One turn sends every row of this set to another row. A few are shown first. Where does it send the rows asked after them?
z_620: [  0  -3 -26  19   0  -6  14  -1 -14   8  -8   8   1   7  -7 -25   3  16]
z_121: [  6 -36  -6   1 -20   1  22   9  29  -4   5 -11   7 -37  34   2  -7  -4]
z_393: [ 23 -31 -20   3   6 -12   8 -15  -6   9  21  15 -15   8  11 -22  -8  -8]
z_275: [  1 -25 -14  -9   7 -17   5 -30 -14  -3  20 -15 -14   4  10 -20  -4  23]
z_786: [  3 -31  -7   1 -16  -9  15   4  25   8  18  15   7 -55  20   0  -8   3]
z_203: [-20 -23   9 -29   0 -18   2  -6  28  -4  11 -13  11 -37  -6  -1  -1   8]
z_293: [ 31 -16   0  15  -7  -1  -6  -5  23  10   8   3 -22 -38  -1   3 -11  -5]
z_37: [-16 -10  -1 -29   5   8 -15   4 -13   1   6 -13   5 -18  -6   4 -15  21]
z_352: [ -7 -22 -23 -23   5 -17   8  -3  39 -11   5  -8  17 -33  -2   4 -29   0]
z_478: [-19 -21   1 -21   2  -6  -2 -11  -8  -3  -1 -22   6   6 -16  -5  -1  23]
z_977: [ 14   4 -14 -18   4 -15  -6   7   7  11 -20  18  -2  -9 -23   8 -13  14]
z_875: [  9 -33  -9  11 -23   5  26   7  26  -5   3 -10   3 -20  33  10  -5  -9]
z_354: [  8 -16 -33 -18  -8 -18  34   6   1   6   2  17   9 -19  35   9 -15   9]
z_157: [ 18 -36 -27  20 -15   7  19  -5  -1  17   0  27  -3 -21  17  -6 -19   7]
z_639: [  3 -23  -8 -33   0   2   6   9  28   9  -5  -9 -18 -10  27  20 -22   8]
z_366: [  1 -23 -16 -24  13 -31  12 -13   2 -16  -2 -26 -21 -20  -2   0  -7  27]
z_374: [  3   5   6  -3   7  -7  -7  13  13  -5  -6 -15  20  -7  17 -13 -28  -1]
z_162: [ 20 -34 -30  13 -15   8  14  -1   8  21   3  28 -13 -13  20  -4 -15   9]
z_754: [ -4  -2  -4 -29  -4  -1   4 -11  29  22   9   1   6 -24  38  -1 -12   6]
z_541: [  5 -31  -6  -2 -16  -8  17   7  28   3  14  12   8 -52  23  -2 -10  -3]
z_164: [  5 -12 -32  14 -30 -13   7  -6 -10   9  -9  -8   9  -2  13  15 -17  28]
z_120: [ -6   0   9 -17  -6 -17  -7   5  18  12  10  -3  24   2  -1   5   0 -13]
z_379: [ 30 -33  -7  12  -9  -2   7 -18  11  17  14   5 -15 -34   7  -9 -15 -18]
z_741: [  2 -31 -25  11  -1   0   9 -14 -15  10  -9   8  -1  22  -6 -14 -13  13]
z_85: [-21 -21   1 -16   6 -11   0 -12  -6  -3   0 -20   6   9 -19  -9  -1  17]
z_629: [ 13 -19  -1   6  -8 -33   6  10  12 -19  12 -21  -5 -39  -8  11   0   7]
z_999: [-10 -23 -10 -32   7 -15   3  -3  36 -12   6  -9  21 -29  -7  -4 -18   5]
z_89: [  8  -8 -30   4 -10 -36  28  11  31  -6  -7   5  -1  -4  21   4  -6  16]
z_172: [ 14 -24 -31   1 -21  -1  11  -8  16  20 -11  22 -22  -1   9   4  14  13]
z_320: [ 35 -16 -11   3  17  -5   7  -2   7   1   5  20 -17   0  11 -20 -13 -12]
z_916: [-22 -27   9 -28   0 -20   8  -5  23   0  14 -13  11 -37  -2  -1   4   6]
z_728: [  6 -30  -3   3 -17  -5  18  12  28   5  14   6   8 -49  25  -3  -9  -7]
z_336: [-16 -22   3 -29  -1 -22   3  -4  31  -1   6 -14  13 -39 -10   0  -3   7]
z_258: [  0  -1 -12  -5  -7  -9  14 -15  -1  21 -23 -13   5  -2 -23  16 -11  -1]
z_28: [ -4   6 -18   6   4 -13  11  -2 -16   3 -12   8   6   1  -4 -27   9  15]
z_920: [-14 -11   1 -24   8  11  -9  -3 -13   2   4 -13   5  -4 -18  -1  -9  23]
z_670: [ 15 -33 -36   6 -22  -1  17   3  15  21  -7  22 -21 -13  13   2   4  11]
z_542: [ 16 -32   0   4 -15 -28   0 -10  11  -6  24 -12   5 -48  -7   1  -8  -1]
z_385: [ 12   4   0  13 -21   2  13   6  -6   8 -15  -9 -13 -12  13  13   2  30]
z_948: [ 13 -22 -13 -10  11 -10  -6 -10  -7 -12   9 -11 -19  13  25 -18 -11  23]
z_137: [-24 -25   0 -17   6 -12   1 -19  -1   1  -1 -21   6   9 -15 -12   0  15]
z_268: [ 18 -36 -29  18 -18   6  17  -1   4  15   1  27  -9 -17  24  -6 -17   7]
z_147: [  0 -29  -7 -24   5 -30  14 -21  -7 -12  17 -20  -7 -30 -14   2  -2  17]
z_384: [  2 -25 -29  12  -1  -2  14 -14 -16   9 -12   8  -7  18  -7 -15 -11  15]
z_288: [  3 -20 -29  10   2  -4  18 -12 -15   5 -10   7  -1  20  -4 -20 -11  18]

z_137 moves to z_916
z_37 moves to z_352
Where do these go?
z_670 moves to z_620
z_384 moves to z_85
z_288 moves to z_478
z_293 moves to z_320
z_385 moves to z_977
z_164 moves to z_258
z_275 moves to z_147

